Each row is where one point has got to under a steady rotation. How many steps took it there?
The counts run from 0 to 436.
[120 103 189 104 110 143  97 131 105 126 130 104 118  98 153 139 132 144
 160 166 159 108  89 206 164 113 111 177 159 160 113 151 115  98 120 189
 148  95 130 106 150 156 139 181 111  96 169 118 110 135 119 124 143  77
  92 137 162 107 131 145 153 141 120 121  97 140 129 125 116 153 115 109
 129 140 152]
85
[135  81 108 139  97 139  94 144 121 140 129  82 130 138 146 115 136 104
 130 172  87 147 146 137 165  94  99 140 155 165 101 121 165 106 145 122
 134 172  96 140 157 133 133 141 145 122 118 144 137 143 159 106 132 108
 173  95 103 154 155 119 124 178 128 184 129  97 151 173 139  89 123 113
 121 148 200]
42
[110 124 141 140  75 153  97 122 108 134 104 126 126 139  74 158 103 116
 133  85 168 106 107 147  93 153  99 180 101 159 129 134 132 148 104 162
 126 133 100 163 112 117 151 131 103 116 140  98 181 110 100 160 115 109
 129 133 100 180 134 114 136 127 105 120 120 158 123 147 142 135 146 118
 157  64  75]
79
[120 101 142 204 102 172 129 139 129 107 172 170 114 198 173 137 134 135
 184  86 142 153 115 127 147 128 138  99 158 149 137 129 126 111 106 133
 156 167 109 107 123 125 113 168  89 114 155 126 104 114 143 118 147 136
 154 161 131 113 119 117 151 117 119 113 117 104 131 122 113 134 148 130
  46 145  92]
190
[123 131 118  51 166 129 121 141 153 142 129 136 129  98 122 113 180 147
  87 168 113  88 143 138 153 108  96 146 119 116 108 134 116 112 151 154
 147 123 180 126 161 117  85 168 152 124 145 193 119 169 160  66 161 134
 102 133 139  68 128 143 142 133 182 150 113  99 123 130 161 126 130 116
 110 157 151]
132
[135 154 118 174 122 133 144  74  97 108 159 170 100 135 124 135 114 106
 115 135 124 157  98  98  97 142 122 107 109  70 124 104 137 161 141 116
  65 180 109 100  74 143 109 121 170 113 142  92  60 134 118 139 116 163
 105 128 146 114 127 126  98 159 128 111 136 136 167 109  98 137 124 151
  91 185 139]
217
[121 126 134 117 149 168 121 134 135 106 129 171 153 117 150 134 156  89
 114 152 120 100 114 141 128 134 169 147 153  97  45 148 130 144 179 142
 136 141 142  90 157 147 112 128 159 104 128 131  85 164 149 140 162 140
 131 176 149 115 158 153 160 101 136 158 104  69 143 144 134 167 107 138
  82 145 104]
395
[140 159  91 144 146  95 159 160 146 165 127  56  95 120 137  92 100  86
  66 188 112 164 149 108 131 119 169 118 125  71 118 101 136 129 146  81
 104 126 124 115 114 158 128  84 148 179  95 105  93 137  92 171 140 158
  89 143 108 109 140 111  93 125 142  97 137 127 153 126 150 104  98 150
 120 108 169]
14
[ 88 101 149 159 110 150 107 165 122 123 104  98 112 149 103 115 160 102
 122 183 143  83 117 185 140 118 125 181 161 144 109 153 147  84 150 157
 176  88 115 142 163 136 158 153 121 112 161 117 154 117 106 171 145 111
 118 162 133 151 106 137 155 140 100  84  99 134 101  79 146 133 105 131
 116  69  93]
87
[101 131 127 158 104 150 107 151 122 129 102 177 122 144 102 151 116 135
 120  81 148  83 103 144 114 165 111 144 126  99 132 141 112 145 115 156
 179 130 130 143 126  98 109 129  87 113 139 105 127 106 115 153 138 113
 130 183 114 135 137 101 160  85 140 111  87 111 130 129 130 159 148 129
 125  98  20]
385
[161 119 119 118 125  97 127 132 140 137  91 107 171  98 146 139  63 100
 157 106 148 136 129 143 149 156 155 119 130 125 106 145 121 145 103 126
 127 117  83 126 132 140 169  72 110 153 103  93 130 122 135 149 124  97
 136 144 124 188 171 129 108  72 117 176 119 112 132 185  96 123  93 134
 167  72 125]
275
[159 154 115 120 101 107 119 176 185 165 140  98 101 122 103 137 111 104
  56 182  96 158 169 109 109 129  98 136 109 116 139  85 159 168 132 134
 139 145 155 127  89 149 126 112 119 160 107 147 165 141 104 115  77 161
  98 109 109 113 193 104 124 152 132 103 145 132 133 130 147 107 139  93
 162 109 190]
31
[114 127 172 118 106 157 179 167 175 131 115 151 146 163 112 126 194 110
 154 109 145 142 162 117 111 134 174 117 123 164 111 105 142 144 142 110
 145 111 141 108 110 149 104 150 134 134  93 146 158 120  86 136 133 153
 132 160 128 135 111 146 174 130  85 119 161 116  74 122 172 186 162 125
 102  65 123]
180
[116 107 182  98 142 136 125  99  93  97 120 106 171 106 143 124 141 106
 162 172 141 127 112 154 140 100 161 173 140 154 103 148 168 124 166 149
  98  94 126 100 146 133 185 135 177 128 130 126 147 119 110 143 125 124
 106  98 170 138 112 172 159 165  60 141 128 166 103 122 149 152 114 130
 167 101 186]
73
[154 127 113 153  94 126 158 179 146 158 111  77 123 110 162 126  99  91
 109 146  89 163 139 133 174 155 150 113 109  80 124  93 100  78 119 109
 126 148 120 136 132 156  82 122 115 174 104  93  77 109 109 110 155 111
 148 143 115 125 148 135  90 117 142 159 117  78 160 129 102 109  94 147
  88 131 151]
12
[116 143 172 116  85 163 121  71  88 115 113 107 120 104  83 156  88 132
 172 118 196 121  76 151 113 151 119 158  89 154 141 143 119 136 104 185
  94 116 127 127 112 164 127 185 132  88 134 120  95 124 104 150 116  83
  98 124 174 113 119 133 136 131 117 120 150 169 157 126 136 176 154 109
 160 121 128]
81
[128 143 114 126 109 138 122 123 129 109 161 165 151 138 178 183 125  94
 165  89 131 161 106 140 137 105 174 110 130 132 122 109 143 198 126 132
 116 174  95  65 113 160 138 107 135 151 160 128 102 120 109 119 160 183
 161 132 104 142 178 129 153 115  54 127 123 106 139 138 126 156 115 143
  89 152 132]
199
[110 101 201 119 119 162 136 147 124 136 115 145 140 108  99  99 194 153
 140 180 139  79 127 117 107 140  96 155 128 175 103 118 148  91 182 147
 154  98 150 162 114 132 114 189 172  87 128 159 150 109 102 115 101 143
 143 137 182 127  86 165 175 150 122 132 119 134  81 103 120 170 139 116
 142 114 151]
362
[115  91  77 111 160 148  99 113  89 100 126 114 155  84 196 141 132 139
 105 116  78  91 120 145 156 108 171 150 145  97  97 164  93  68 153 136
 132 126 146 121 191 124 139 112 142 133 171 146 101  91 167 118 177 128
 163 131 108 111 104 159 162 110 122 155  95 110 152  96 110 108  74 171
 116 175 109]
118
[135 120 130 104  94 128  92 134 129 165 162  78 139 102 110 135 124 164
  74 173  81 117 106 130 129 109 107 147 128 118 102  84 150 167 150 136
 104 137 167 130 115 136 138 155 149 120 146 153 129 120 107 113 112 170
 130  81 131 110 157 158 175 173 103 123 113 147 131 131 140 148 133 110
 181 172 206]
336
[163 159 109  85 142 113 137 133 167 138 135 169 138 115 148 159 129 114
 100 132  90 146 149  93 122 116 125 105 106  99 118  72 118 204 130 126
 127 171 164 108 106 114 103 106 127 146 126 153  95 164 154  82 110 174
 113 120 146  96 205 114 128 109 155 139 123  82 126 179 134 134 153 109
 122 173 146]
429
[124 110 150 111 128 133 149 149 155 121 122 157 145 166 147 145 182 151
 190  84 154 131 142 146 161 110 153  93 167 195 146 147 128 130  76 145
 178 118 111 100 143 108 131 126 111 145 133 153 152 132 144 105 157 115
 149 163 103 145 118 112 146 112 112 127 134  98  80 140 159 120 140 126
  60 106 116]
177
[132  97 135 196 113 159 101 133 110 133 143 112 111 179 108 132 116 160
 167 117 115 130 122  93 120 145  86 160 154 163 131 143 148 114 111 132
 163 126 102 169 120  86 162 154  99  83 122  92 192  98 122 164  72  81
 159 104 136 169 127 102 124 164 117 105 141 171 106 131 108 113 132 114
 166  87 109]
66
[152 122 137 118 137  61  96 183 163 159 115 136 149 140 128 116 161 104
 116 162 140 110 169 180 149  97  86 101 151 151 128 135 134 102 145 114
 191  83  95 139 128 150 135  79 124 167 126 140 168 128 118 123  97 145
 109 104 116 178 154 154 126  95 146 146 140 143  81 106  90 113 121 103
 158  58 133]
257
[150 139 134 102 154 140 139 116 146  98 130 107  98 144  95 135 138 126
 110 147  74 152 158  93  99 108 109 175  98 135 166 105 147 124 143 177
 108 141 187 165 127 100 107 156 128  86 123 162 155 127 149  81 117  85
 107 102 149  79 135 101  91 201 109  92 130 178 132 115 178 115 157  89
 134 157 180]
328
[158 135  91 116 123  83 122 162 154 141 138  76 127 107 139 141 113  95
 106 119  80 137 178 144 148  87 133 103 121 144 154 103 123 125 121 112
 123 149 117 136 148 153 123  85 132 193 130 152 181 113 147  88 133 167
 145  78  70 137 146 144 110 134  73 118 148 145 133  94 130  85 104 141
 150 110 153]
28
[153 167 102 155 151  81 154 140 144 113 116 118 112 127 119 130  75  90
 100 108 140 149 145 124  95 146 179 105  98  87 174 119 101 155  96 101
 113 109 117 126 100 142 114  69  99 181 128 103 128 119  83 165 118 127
  99 150 103 114 151 120  96  85 101  99 166 140 131 110 118 136 133 130
 154  89  95]
2
[130 103 159 145  87 155 141  87 102 116 116 115 131 136 120 117 118 145
 189 148 162 151  99 116 122 150 107 166 137 170 116 138 147 111 100 163
 105 146 111 142 130 118 155 179 138  67 113 106 119 141 139 131 120  52
 126 137 161 133 115 129 115 181 149 168 132 144 142 191 129 122 148 102
 137 132 168]
68
[120 126 131 170  87 127 102 134 123 151 115 116 151 111 131 120  72 123
 124 112 163 113 114 124 128 172  86  89 121 123 135 134 104 108 129  98
 137 134  77 174  88 138 137 105  97 136  92 103 124 103 124 153  95 121
 137 106 122 182 124 135 102  98 161 163 137 121 149 147  52 131 129 121
 189  75  89]
262
[131 137  92 119 166  85 174 136 140 130 152 129  95 129 113  94 163 203
 114 109 134 140 164  96 129 117 120  50  92 125 179 110  87 105 111  74
 148  92 122 148 107 118  69 126 117 173 104 152 135 116 127 111 124 143
 139 124 126  94  59 127 101 116 159  99 168 149 124  77 128 124 153 131
 121 153 138]
435
[127 154 134 132 148 176 117 130 123 119 146 116  84 121 129 145 101 121
  90 159 113  93 103 121 110 151 102 173 110  86 114 128  99 117 158 170
 140 143 200 124 125 124 108 151  99  82 156 142  91 126 122 136 120 119
  83 151 173  50 168 130 142 134 157  92 101 147 156  91 127 146 135 106
 135 176 118]
111
[129 127 114 147 122 147 141  84 105  88 110  80 112 136 157 133  61  89
 171 119 142 154 124 138 141 141 171 139 100 129 145 167 119 104  83 140
  84 182 135 124 166 149 134 148 109 105 113 135  99 142 167 141 149  53
 124 161 130  95 138 129  86 125 126 145 150 124 191 161 149 112 146 135
 112 115 142]
297
[121 130 122 125  82 164  97 105 121 149 136 111  94 125  87 115 128 170
  91 149 111 131 103  85 113 139  69 173 106 134  99 102 138 171 143 148
 112 170 163 151 116 111 133 166 136  68 125 135 117 144 143 115 113 103
 120 115 134 129 134  97 135 190 166 121  98 147 164 170 150 115 145 113
 158 184 162]
340
[132 118  88 134  77 149  72 136 125 170 149 122 109 133 102 155 127 157
  96 110  90 119 115 103 125 144  64 170 126 129 115  97 115 155 121 162
 135 178 131 176 119  92 123 157 109  94 142 114 129 127 153 113 120 133
 171 103  92 148 160 100 140 162 139 134  75 108 156 177 122 101 136 104
 158 195 144]
339
[107 116 119  96 102 149 106 150 140 157 107 131 148  85 113 130 162 133
  99 109  78  78 145 119 137 145 120 109 110 116 107 102  91  86 182 137
 157 153 167 168 156 121  83 132 132 135 130 159 129 109 159  86 136 160
 181 136  96 127 127 148 162 104 178 187  97  73 140 131 120 136 122 147
 133 143 104]
135
[136 116 130  95 143  76 128 119 114 137 111 130 168 100 158 122 117 142
 171 122 158 128 143 168 178 100  91  77 132 179 155 143 112  82 105 128
 133 104  95 142 143 143 140 101 139 143 146 136 120 124 155  97 138 116
 125  83 125 147 124 152  99  88 157 204 138 117 112 125  62 106 119 125
 157 114 148]
254
[103 102 119 148  70 133  62 145 109 169 158  82 133 122 116 134 128 152
 112 139 149 122 111 147 143 113  94 128 159 168 120 130 143 144 102 106
 129 123  77 149 114 122 189 121 123 137 124 120 173 109 132 178 104 133
 170  97  87 173 110 139 174 147  90 104 127 156 138 135 101 124 123 123
 198  96 120]
62
